One turn sends every row of this set to another row. A few are shown first. Where does it send the rows asked after them?
fofeb: [  1 -39 -26  41  -8 -17 -26  17  31  -2 -34   2  26  -9  -3 -49]
kapu: [ 65 -29 -24   0 -20 -14 -30 -15  26   4 -27 -34  -9   9 -35  14]
gotok: [  9  -6  -9  16 -52  -6  30 -26 -12  10 -18  37 -20  37   3   8]
tar: [ 24  -8  41  36 -29 -10 -28 -16 -17   3 -20 -24 -13  53  -5  27]
gedo: [ 26 -46 -34 -16 -21 -42  29 -16 -19   7 -36 -25  33  -9 -10 -19]
dupof: [ 20  33 -13   0 -25 -15  40   6  -7  17 -56  15  10 -12  -8 -12]
Bipe: [ -7   0 -31   3   7 -18  30  39 -22 -10 -12   1  -6  10  25  15]
tonat: [ -3  12  13  35   6  -1 -31  31   6 -32 -41 -30  37  20 -13   5]
zutem: [ -2 -29  43   2 -24  12 -22 -33   0  -9 -40  37   1  13 -36 -11]
vuz: [ 33  29  -9 -10  -8  -8  26  -5 -12   2 -53  18  22 -15 -21 -15]
nem: [-28 -64 -27  14  -4   4  10   5  -1 -36   2  -5  17  -7   7   4]
gise: [ 23 -43   3   9 -55 -46  -3  13 -33   9 -54 -19  18  -4  -5 -35]
dup: [-26   6  -1  35 -40  -3  35  24 -34  -9 -46  -5   1  25  14   0]
fana: [ -8  18  24 -15  26  27  -8  -6 -27   2 -39 -14  19  24  -2   1]
Pizu: [-11 -12 -18   8  -1  26   7 -11 -12 -19  -9  24 -33  -7  -2  29]
konal: [ 35   6 -23  18  -7  19 -10 -26  29  -7  15  -9  21  18  19  -2]
sig: [-15 -69  -6  13  -4 -13  -7  -1   3 -43   0 -11  23  -1   9 -14]
gegip: [ 32  13 -20  28  24 -18 -10 -16 -23  43 -27   5  15   3 -35  14]
Vigal: [ 26   6 -24  31 -21  19   1 -33  30   4  18  -1   6  13  13   7]
zos: [ 20  -6 -37  51  10 -16 -27  -2   4  13   0   4  34 -18 -13 -20]
rab: [ 33 -23 -45  -6 -28  -1 -13 -12  42 -14 -19 -46  21  12 -33   3]
ruro: [ -7 -16  34  33 -26 -16   1 -27 -66  -7 -19  11  17 -26 -10   3]
nured: [ 18 -34  17 -12 -18 -30  -2  32  15 -22 -68 -21  -7  45 -21   1]
sul: [ 13  -4   9  -6  10 -47   7 -24 -19  12  12  13  42  37   6  -5]
tad: [  6 -20  -5  16  -9  22 -15 -44 -45  15 -10 -53  12 -16  13  -4]
nimok: [  3 -25   8  16   9 -18  -1 -27 -52  43 -49   1   3  18 -35   5]
kosa: [  9 -50  24 -13 -55 -41 -29  22 -36  11 -38 -25   3   8 -21 -18]
zufub: [ 15 -17  -6  33 -31 -50  15  11  25  -6   3  20 -23  28  10  20]
foni: [-15 -22  25  37 -29 -16   7 -10 -66  -1 -22   9  -2 -28  -1  13]
rakiz: [ 15 -39   1  39 -27  -2 -50  12 -29 -12 -11 -57  15 -12   5   6]
taz: [ 12 -18 -29  -9 -30 -29  28 -32   5   5 -20 -30  39 -28 -20 -20]
kidu: [ 11 -55 -10  11 -37   3 -52  13 -14 -17  -3 -58  21  23  -9   3]
Noz: [ 21 -17  30  39 -34  -4 -32  -1 -16  15  -6 -11 -26  50   4  34]
pek: [  9 -21  12  22  12 -32 -15 -18  32 -29 -19  19  12 -11 -47  14]
Kuf: [-22 -19   6  54 -31   1  -5   6   8 -26 -24   3 -35  -4   0  29]
zitin: [ 51  -7  21   6 -46   9 -23 -34   8  26 -51 -24 -23   3 -20 -18]
Pud: [ 12 -42  -3 -12 -17 -25   7  41  11  -6 -54 -14  -5  42  -9   7]
teba: [  5  14   6  12 -30   3  -9 -45 -30  23  -4 -44  20 -26   3  -7]
pedi: [ -5 -48   4  34 -15   5 -29   7  31  16 -47 -19  -5  43   0 -40]
dete: [ 28  11  37  -9 -46 -13 -29 -14 -19  35 -37 -25 -24  -5 -21  -3]
Komo: [  1 -18  24  36 -46 -30 -18   1  -8  -8 -20  16  48  54   1 -29]
bevu: [-19 -59  23  32 -10   2 -21 -26 -26  34 -45 -17  -3  51  -8  -8]

gegip turns into nimok
rakiz turns into kapu
Now find these:
Vigal turns into dupof
teba turns into dete
Komo turns into tonat
Pizu turns into gotok

One turn sends every row of this set to another row. A few are shown first. Where does it send the rows asked after them?
keko: [ 16  -9  15 -10  48 -28  49 -16  27 -24  -5  -8  -4 -18  24   8 -29   1
  27 -71  -6  12  27  23 -18  10  11  37 -73  27 -38 -55   9 -51  24 -40
 -10]
Rufu: [ 16  -9 -25 -15  42 -30  45 -14  61 -35 -32  26 -55 -10  59  24  11  27
   0 -27   4  54  21  65  34  66 -36  -6 -25  27 -28   9   0  18  13 -22
   7]
Biti: [ -8 -49  14 -29  15 -46  43 -12  52 -14 -75  26 -57 -32  52   7  27   9
 -12 -12   0  -6  35  25  26  36   5  17 -21  24  -9  18 -28 -31 -16 -49
   1]
ged: [ 34  30 -14  29  30 -46   5 -25   1  -3 -21  26 -24  14  44 -16 -27   0
 -27 -36 -16  10  17  30  -5  25 -12 -17  -2   8  -7 -55 -17 -43 -49 -15
 -39]
sotu: [ 48  15   0 -23  33 -79  35 -54  14   3 -51  59 -21 -32  45  39 -59  22
   4 -18  -3  37  36  40 -36  16 -28  37 -34  18  15 -43  26 -22  14  -8
 -22]
Zas: [ 46  10   0  28  -4 -24   2   6 -24  -2 -15   9 -31  11  70   2 -22  30
 -21 -39 -22  44  15  47 -19  18  11 -25 -27  31   3 -24 -27 -60  13  24
 -17]
datus: [ 19 -20  19  15  66 -16   6 -28  32  -2 -52  14 -15   1  23  10  11   9
 -42 -29 -54  53  30  22 -10  -6 -27  -5 -42  11 -21 -24 -34 -40 -28 -31
  20]
zoger: [ 18 -14   0 -34  -2 -40  77  21  20 -43 -48  20 -16 -15  84   1  -8  15
   4  -9 -16  16 -19   1  -7   8  22 -41 -38  27  27 -12 -24  -2  13 -29
 -78]
Kuvi: [  4 -10  25 -13  15 -38  36 -10  34 -15 -25  -3 -13 -33  60 -11   2  -2
  46 -69  17   5  36  33 -14  52  19  10 -58  19 -33 -10   3 -49  34 -21
  14]
fidup: [  5 -13  29 -44   2 -51  59 -32   8 -33 -29  25  10 -16  25  16 -45  -5
  25 -46  -3   6  19  38 -33  25  12  24 -64  10  -8 -58  -3 -53  20  -7
   1]
kima: [ 11 -21   7   8  22 -35  42 -14 -30 -17 -44  20  -3  43  42  15  30  13
 -36  -6  -1 -10 -22   9  -6  38 -30   5 -41  40  -8 -14  46  12  -5   4
 -38]
loti: [ 39 -16 -15  16  25 -36  36 -10 -17  21 -33  12 -16  53  52  37  -5  28
 -26 -16  -2 -18 -11  29  13  37 -26  37 -45  63 -23 -35  24 -13  12 -16
 -69]
Pip: [ 19 -11  36 -18  61 -42 -13 -31  10   7 -48   8  -3   3  48  16  -6  26
 -26  -8 -32  43  21  28 -14   3  -1   2 -44 -24 -40 -43 -34 -63 -21 -52
 -17]
zemig: [ 36   9  25   4  12 -19  42   8  81 -25 -58 -35 -25 -25  77  -4 -18  29
  29  -5 -14  40  23  14   7  54   1  14 -60  18 -20   1 -21  -5  31 -48
 -37]
met: [ 31 -21   3   4   9 -36  53  12 -17  12 -38   1  -7  44  65  38  -8  27
  -8 -21  -4 -21 -17  18  -4  34  -7  33 -62  65 -16 -28  17 -15  36 -20
 -80]
telu: [ 42   8  41  10  28 -15  50   2  55  -7 -65 -18  -8 -28  53  13 -56  57
   9  -8 -50  50   4   5  10   6 -11   0 -55  40 -19   5 -30 -42  38 -46
 -34]
fum: [ 42  -8  -7 -44  34 -74  86   3  21 -20 -69  51 -15 -18  71  48 -26   4
 -18   0  -6  71  18  22 -45  -4   2 -16 -56  15   3 -29   2   5  19 -55
 -20]
Mav: [ 38 -25 -26 -35  22 -14  42 -37  25 -48 -20  11 -15   3  47  37 -20  29
 -18  17 -30  78  -4  64  42  29 -28  -7 -37  12 -23 -21 -11 -11   8 -10
  -8]
Novu: [ 46   7  14  -6  56 -55  47 -53  44  11 -58  60 -34 -47  38  12 -59  25
 -10 -31 -18   8  31  18   2  -8 -48  20 -23  50   2 -20  20 -32   4 -31
 -26]
Bikip: [ 47  14  -7  24   1 -42  46   8  10 -10 -50   7 -56 -20  84  16 -11  -6
 -21 -60 -10  54  37  46 -31  43  -2   2 -35  27 -18  27 -19 -43  17 -21
  29]
zomam: [ 32  23 -45  -4  38 -46  14 -42   8   5 -20  60 -40 -23  75  20   7  24
 -14 -19   7  21   1  17   3  14 -45 -21   1  -2  -4 -42  26  -8  -5 -27
 -47]
Zuvep: [ -5  27  15   4  -8 -32  44  29  28 -11 -49  -8   1  -7  59  16  -8  42
  32 -22  -7  16 -13 -13 -26  35  23 -20 -45  -9  -9 -44 -30 -23  28 -51
 -56]
rosoz: [ 48   3   8  18  66 -33 -10 -18  55  15 -57   4 -25   3  71 -20  -1  -7
 -15 -20 -27  26  46  37   0  31 -10  -6 -30  15 -34  -6 -38 -43 -20 -33
   3]
kosog: [ 22 -32  12 -25  31 -42  91   4  38 -23 -71  38  -9 -32  50  24   2 -13
 -14 -28 -30  49  25  -3 -47 -21  -1 -15 -72  39  18 -10  -6  -4  19 -36
   9]
darez: [ 14  -9  40  43 -15 -37  49 -21 -23  30 -58  20  18  15  58  14  18  23
 -33 -31  -9  18  -7  -7 -13  29 -39 -33 -53  35 -10 -19  26 -23 -12 -19
 -27]
nep: [ 46  14   9 -10  49 -51  18 -52  57  -6 -40  42 -57 -41  73  -7 -18   3
   3 -47   6   6  43  36 -13  40 -47  32 -31  20  -4 -13  21 -10   8 -16
 -28]
zed: [  1 -44  -6 -31  -6 -53  60   8  30 -17 -55  53 -36  -5  33  12  -2  30
  -5  14   6  -8  20  23  23  13  22 -13 -17  50  35 -40 -18  -2  -8 -13
 -40]
garas: [ 25   7  -7  17 -26 -35  27  11  -4  21 -23   7  -6 -18  66  18  -1  23
  29 -28  16  25  26   8 -34  14  33  -9 -53  17  -3 -61   5 -49  47 -10
  -6]
kebet: [-18 -27  37 -57  19 -61  48 -35   8 -32 -67  45 -26 -21  22  17 -23  26
 -24  -5  -8 -15   2  25  10  14  -1  15 -17  -5 -22 -20 -19 -57 -19 -49
 -10]
Guno: [ 35 -15  15  30   9 -38  46 -16  -4  59 -40  36   5  32  72  41  -7  32
 -28 -50 -15  14   0  26   2  25 -47 -17 -60  60 -22 -44   1 -29   7 -33
 -64]
vuri: [  0 -19  34  25 -12 -40  64 -16  -6  19 -71  37   6  17  49  27  23  35
 -40 -17  -9  18 -14  -5  -3  33 -48 -34 -45  40   2 -13  23   4 -16 -26
 -40]
Gagu: [ 35 -12  12 -35  43 -60  74  17  65 -15 -83  41 -35 -23  90   5  -7 -13
   6 -28 -11  19  30  24 -37  23   0 -14 -54  41  14  13 -26   6  27 -35
 -24]
sog: [ 41  18 -21  19  30 -38  49  -8 -25 -28 -39   4 -38 -28  47  32 -25  22
 -17 -37 -17  58   7  21 -22  14  -7  19 -22  32 -25  32  27 -47  30 -15
  32]
Puv: [ 29 -24 -26 -33  68 -13  61 -15  48 -52  -7  17 -40  -8  42  41  -9  33
 -13 -28 -22  62  -2  47  29  14 -36  13 -51  36 -29 -18   6  12  24 -39
 -29]
vono: [ 13  -9  14  27   7 -30  49   6 -34 -16 -45  -8  12  48  43  14  19  11
 -22 -12  -3   0 -21   2 -22  43  -9   3 -56  40 -15 -19  34   0   7   0
 -31]
rif: [ 27 -18  30 -23  16 -25  16 -18  38 -14 -60 -22   6 -15  54  31 -29  65
  20  34 -38  62   5  21  16  23   8  18 -56   4 -11 -14 -28 -36  27 -36
 -45]
Vede: [-26 -31  16 -24  36 -45  52  -9  21 -38 -72  13 -34 -27   2  28   1  43
  -1  -4 -12  -4   4   1  18  19   9  39 -16  25 -16  17   1 -35   2 -46
   7]
Bis: [ 58  21 -15  -4  -5 -44  71  -4 -22 -33 -45   5 -20 -15  73  33 -49  10
 -35  -4 -16  77  -2  38 -12  15  -1 -17 -29  11 -34   3  -1 -47  18 -34
  16]
vav: [ 21 -34  19  11   0 -39  66  -3  13  52 -53  34  12  26  67  43   1  35
 -14 -28  -9   4  -4  12  15  23 -30 -17 -66  66 -14 -42  -1 -16  11 -50
 -74]
rigo: [ -8 -18 -19 -21  20 -32  12  -8  31  -6 -37  61 -58   5  42  48  26  70
 -17  -1  -2  26   4  40  22  29 -31 -10 -12  12  10 -43 -16   7  14 -13
 -36]

Guno turns into darez
Novu turns into datus
zomam turns into ged
Now find these:
rif turns into fum
zemig turns into Gagu

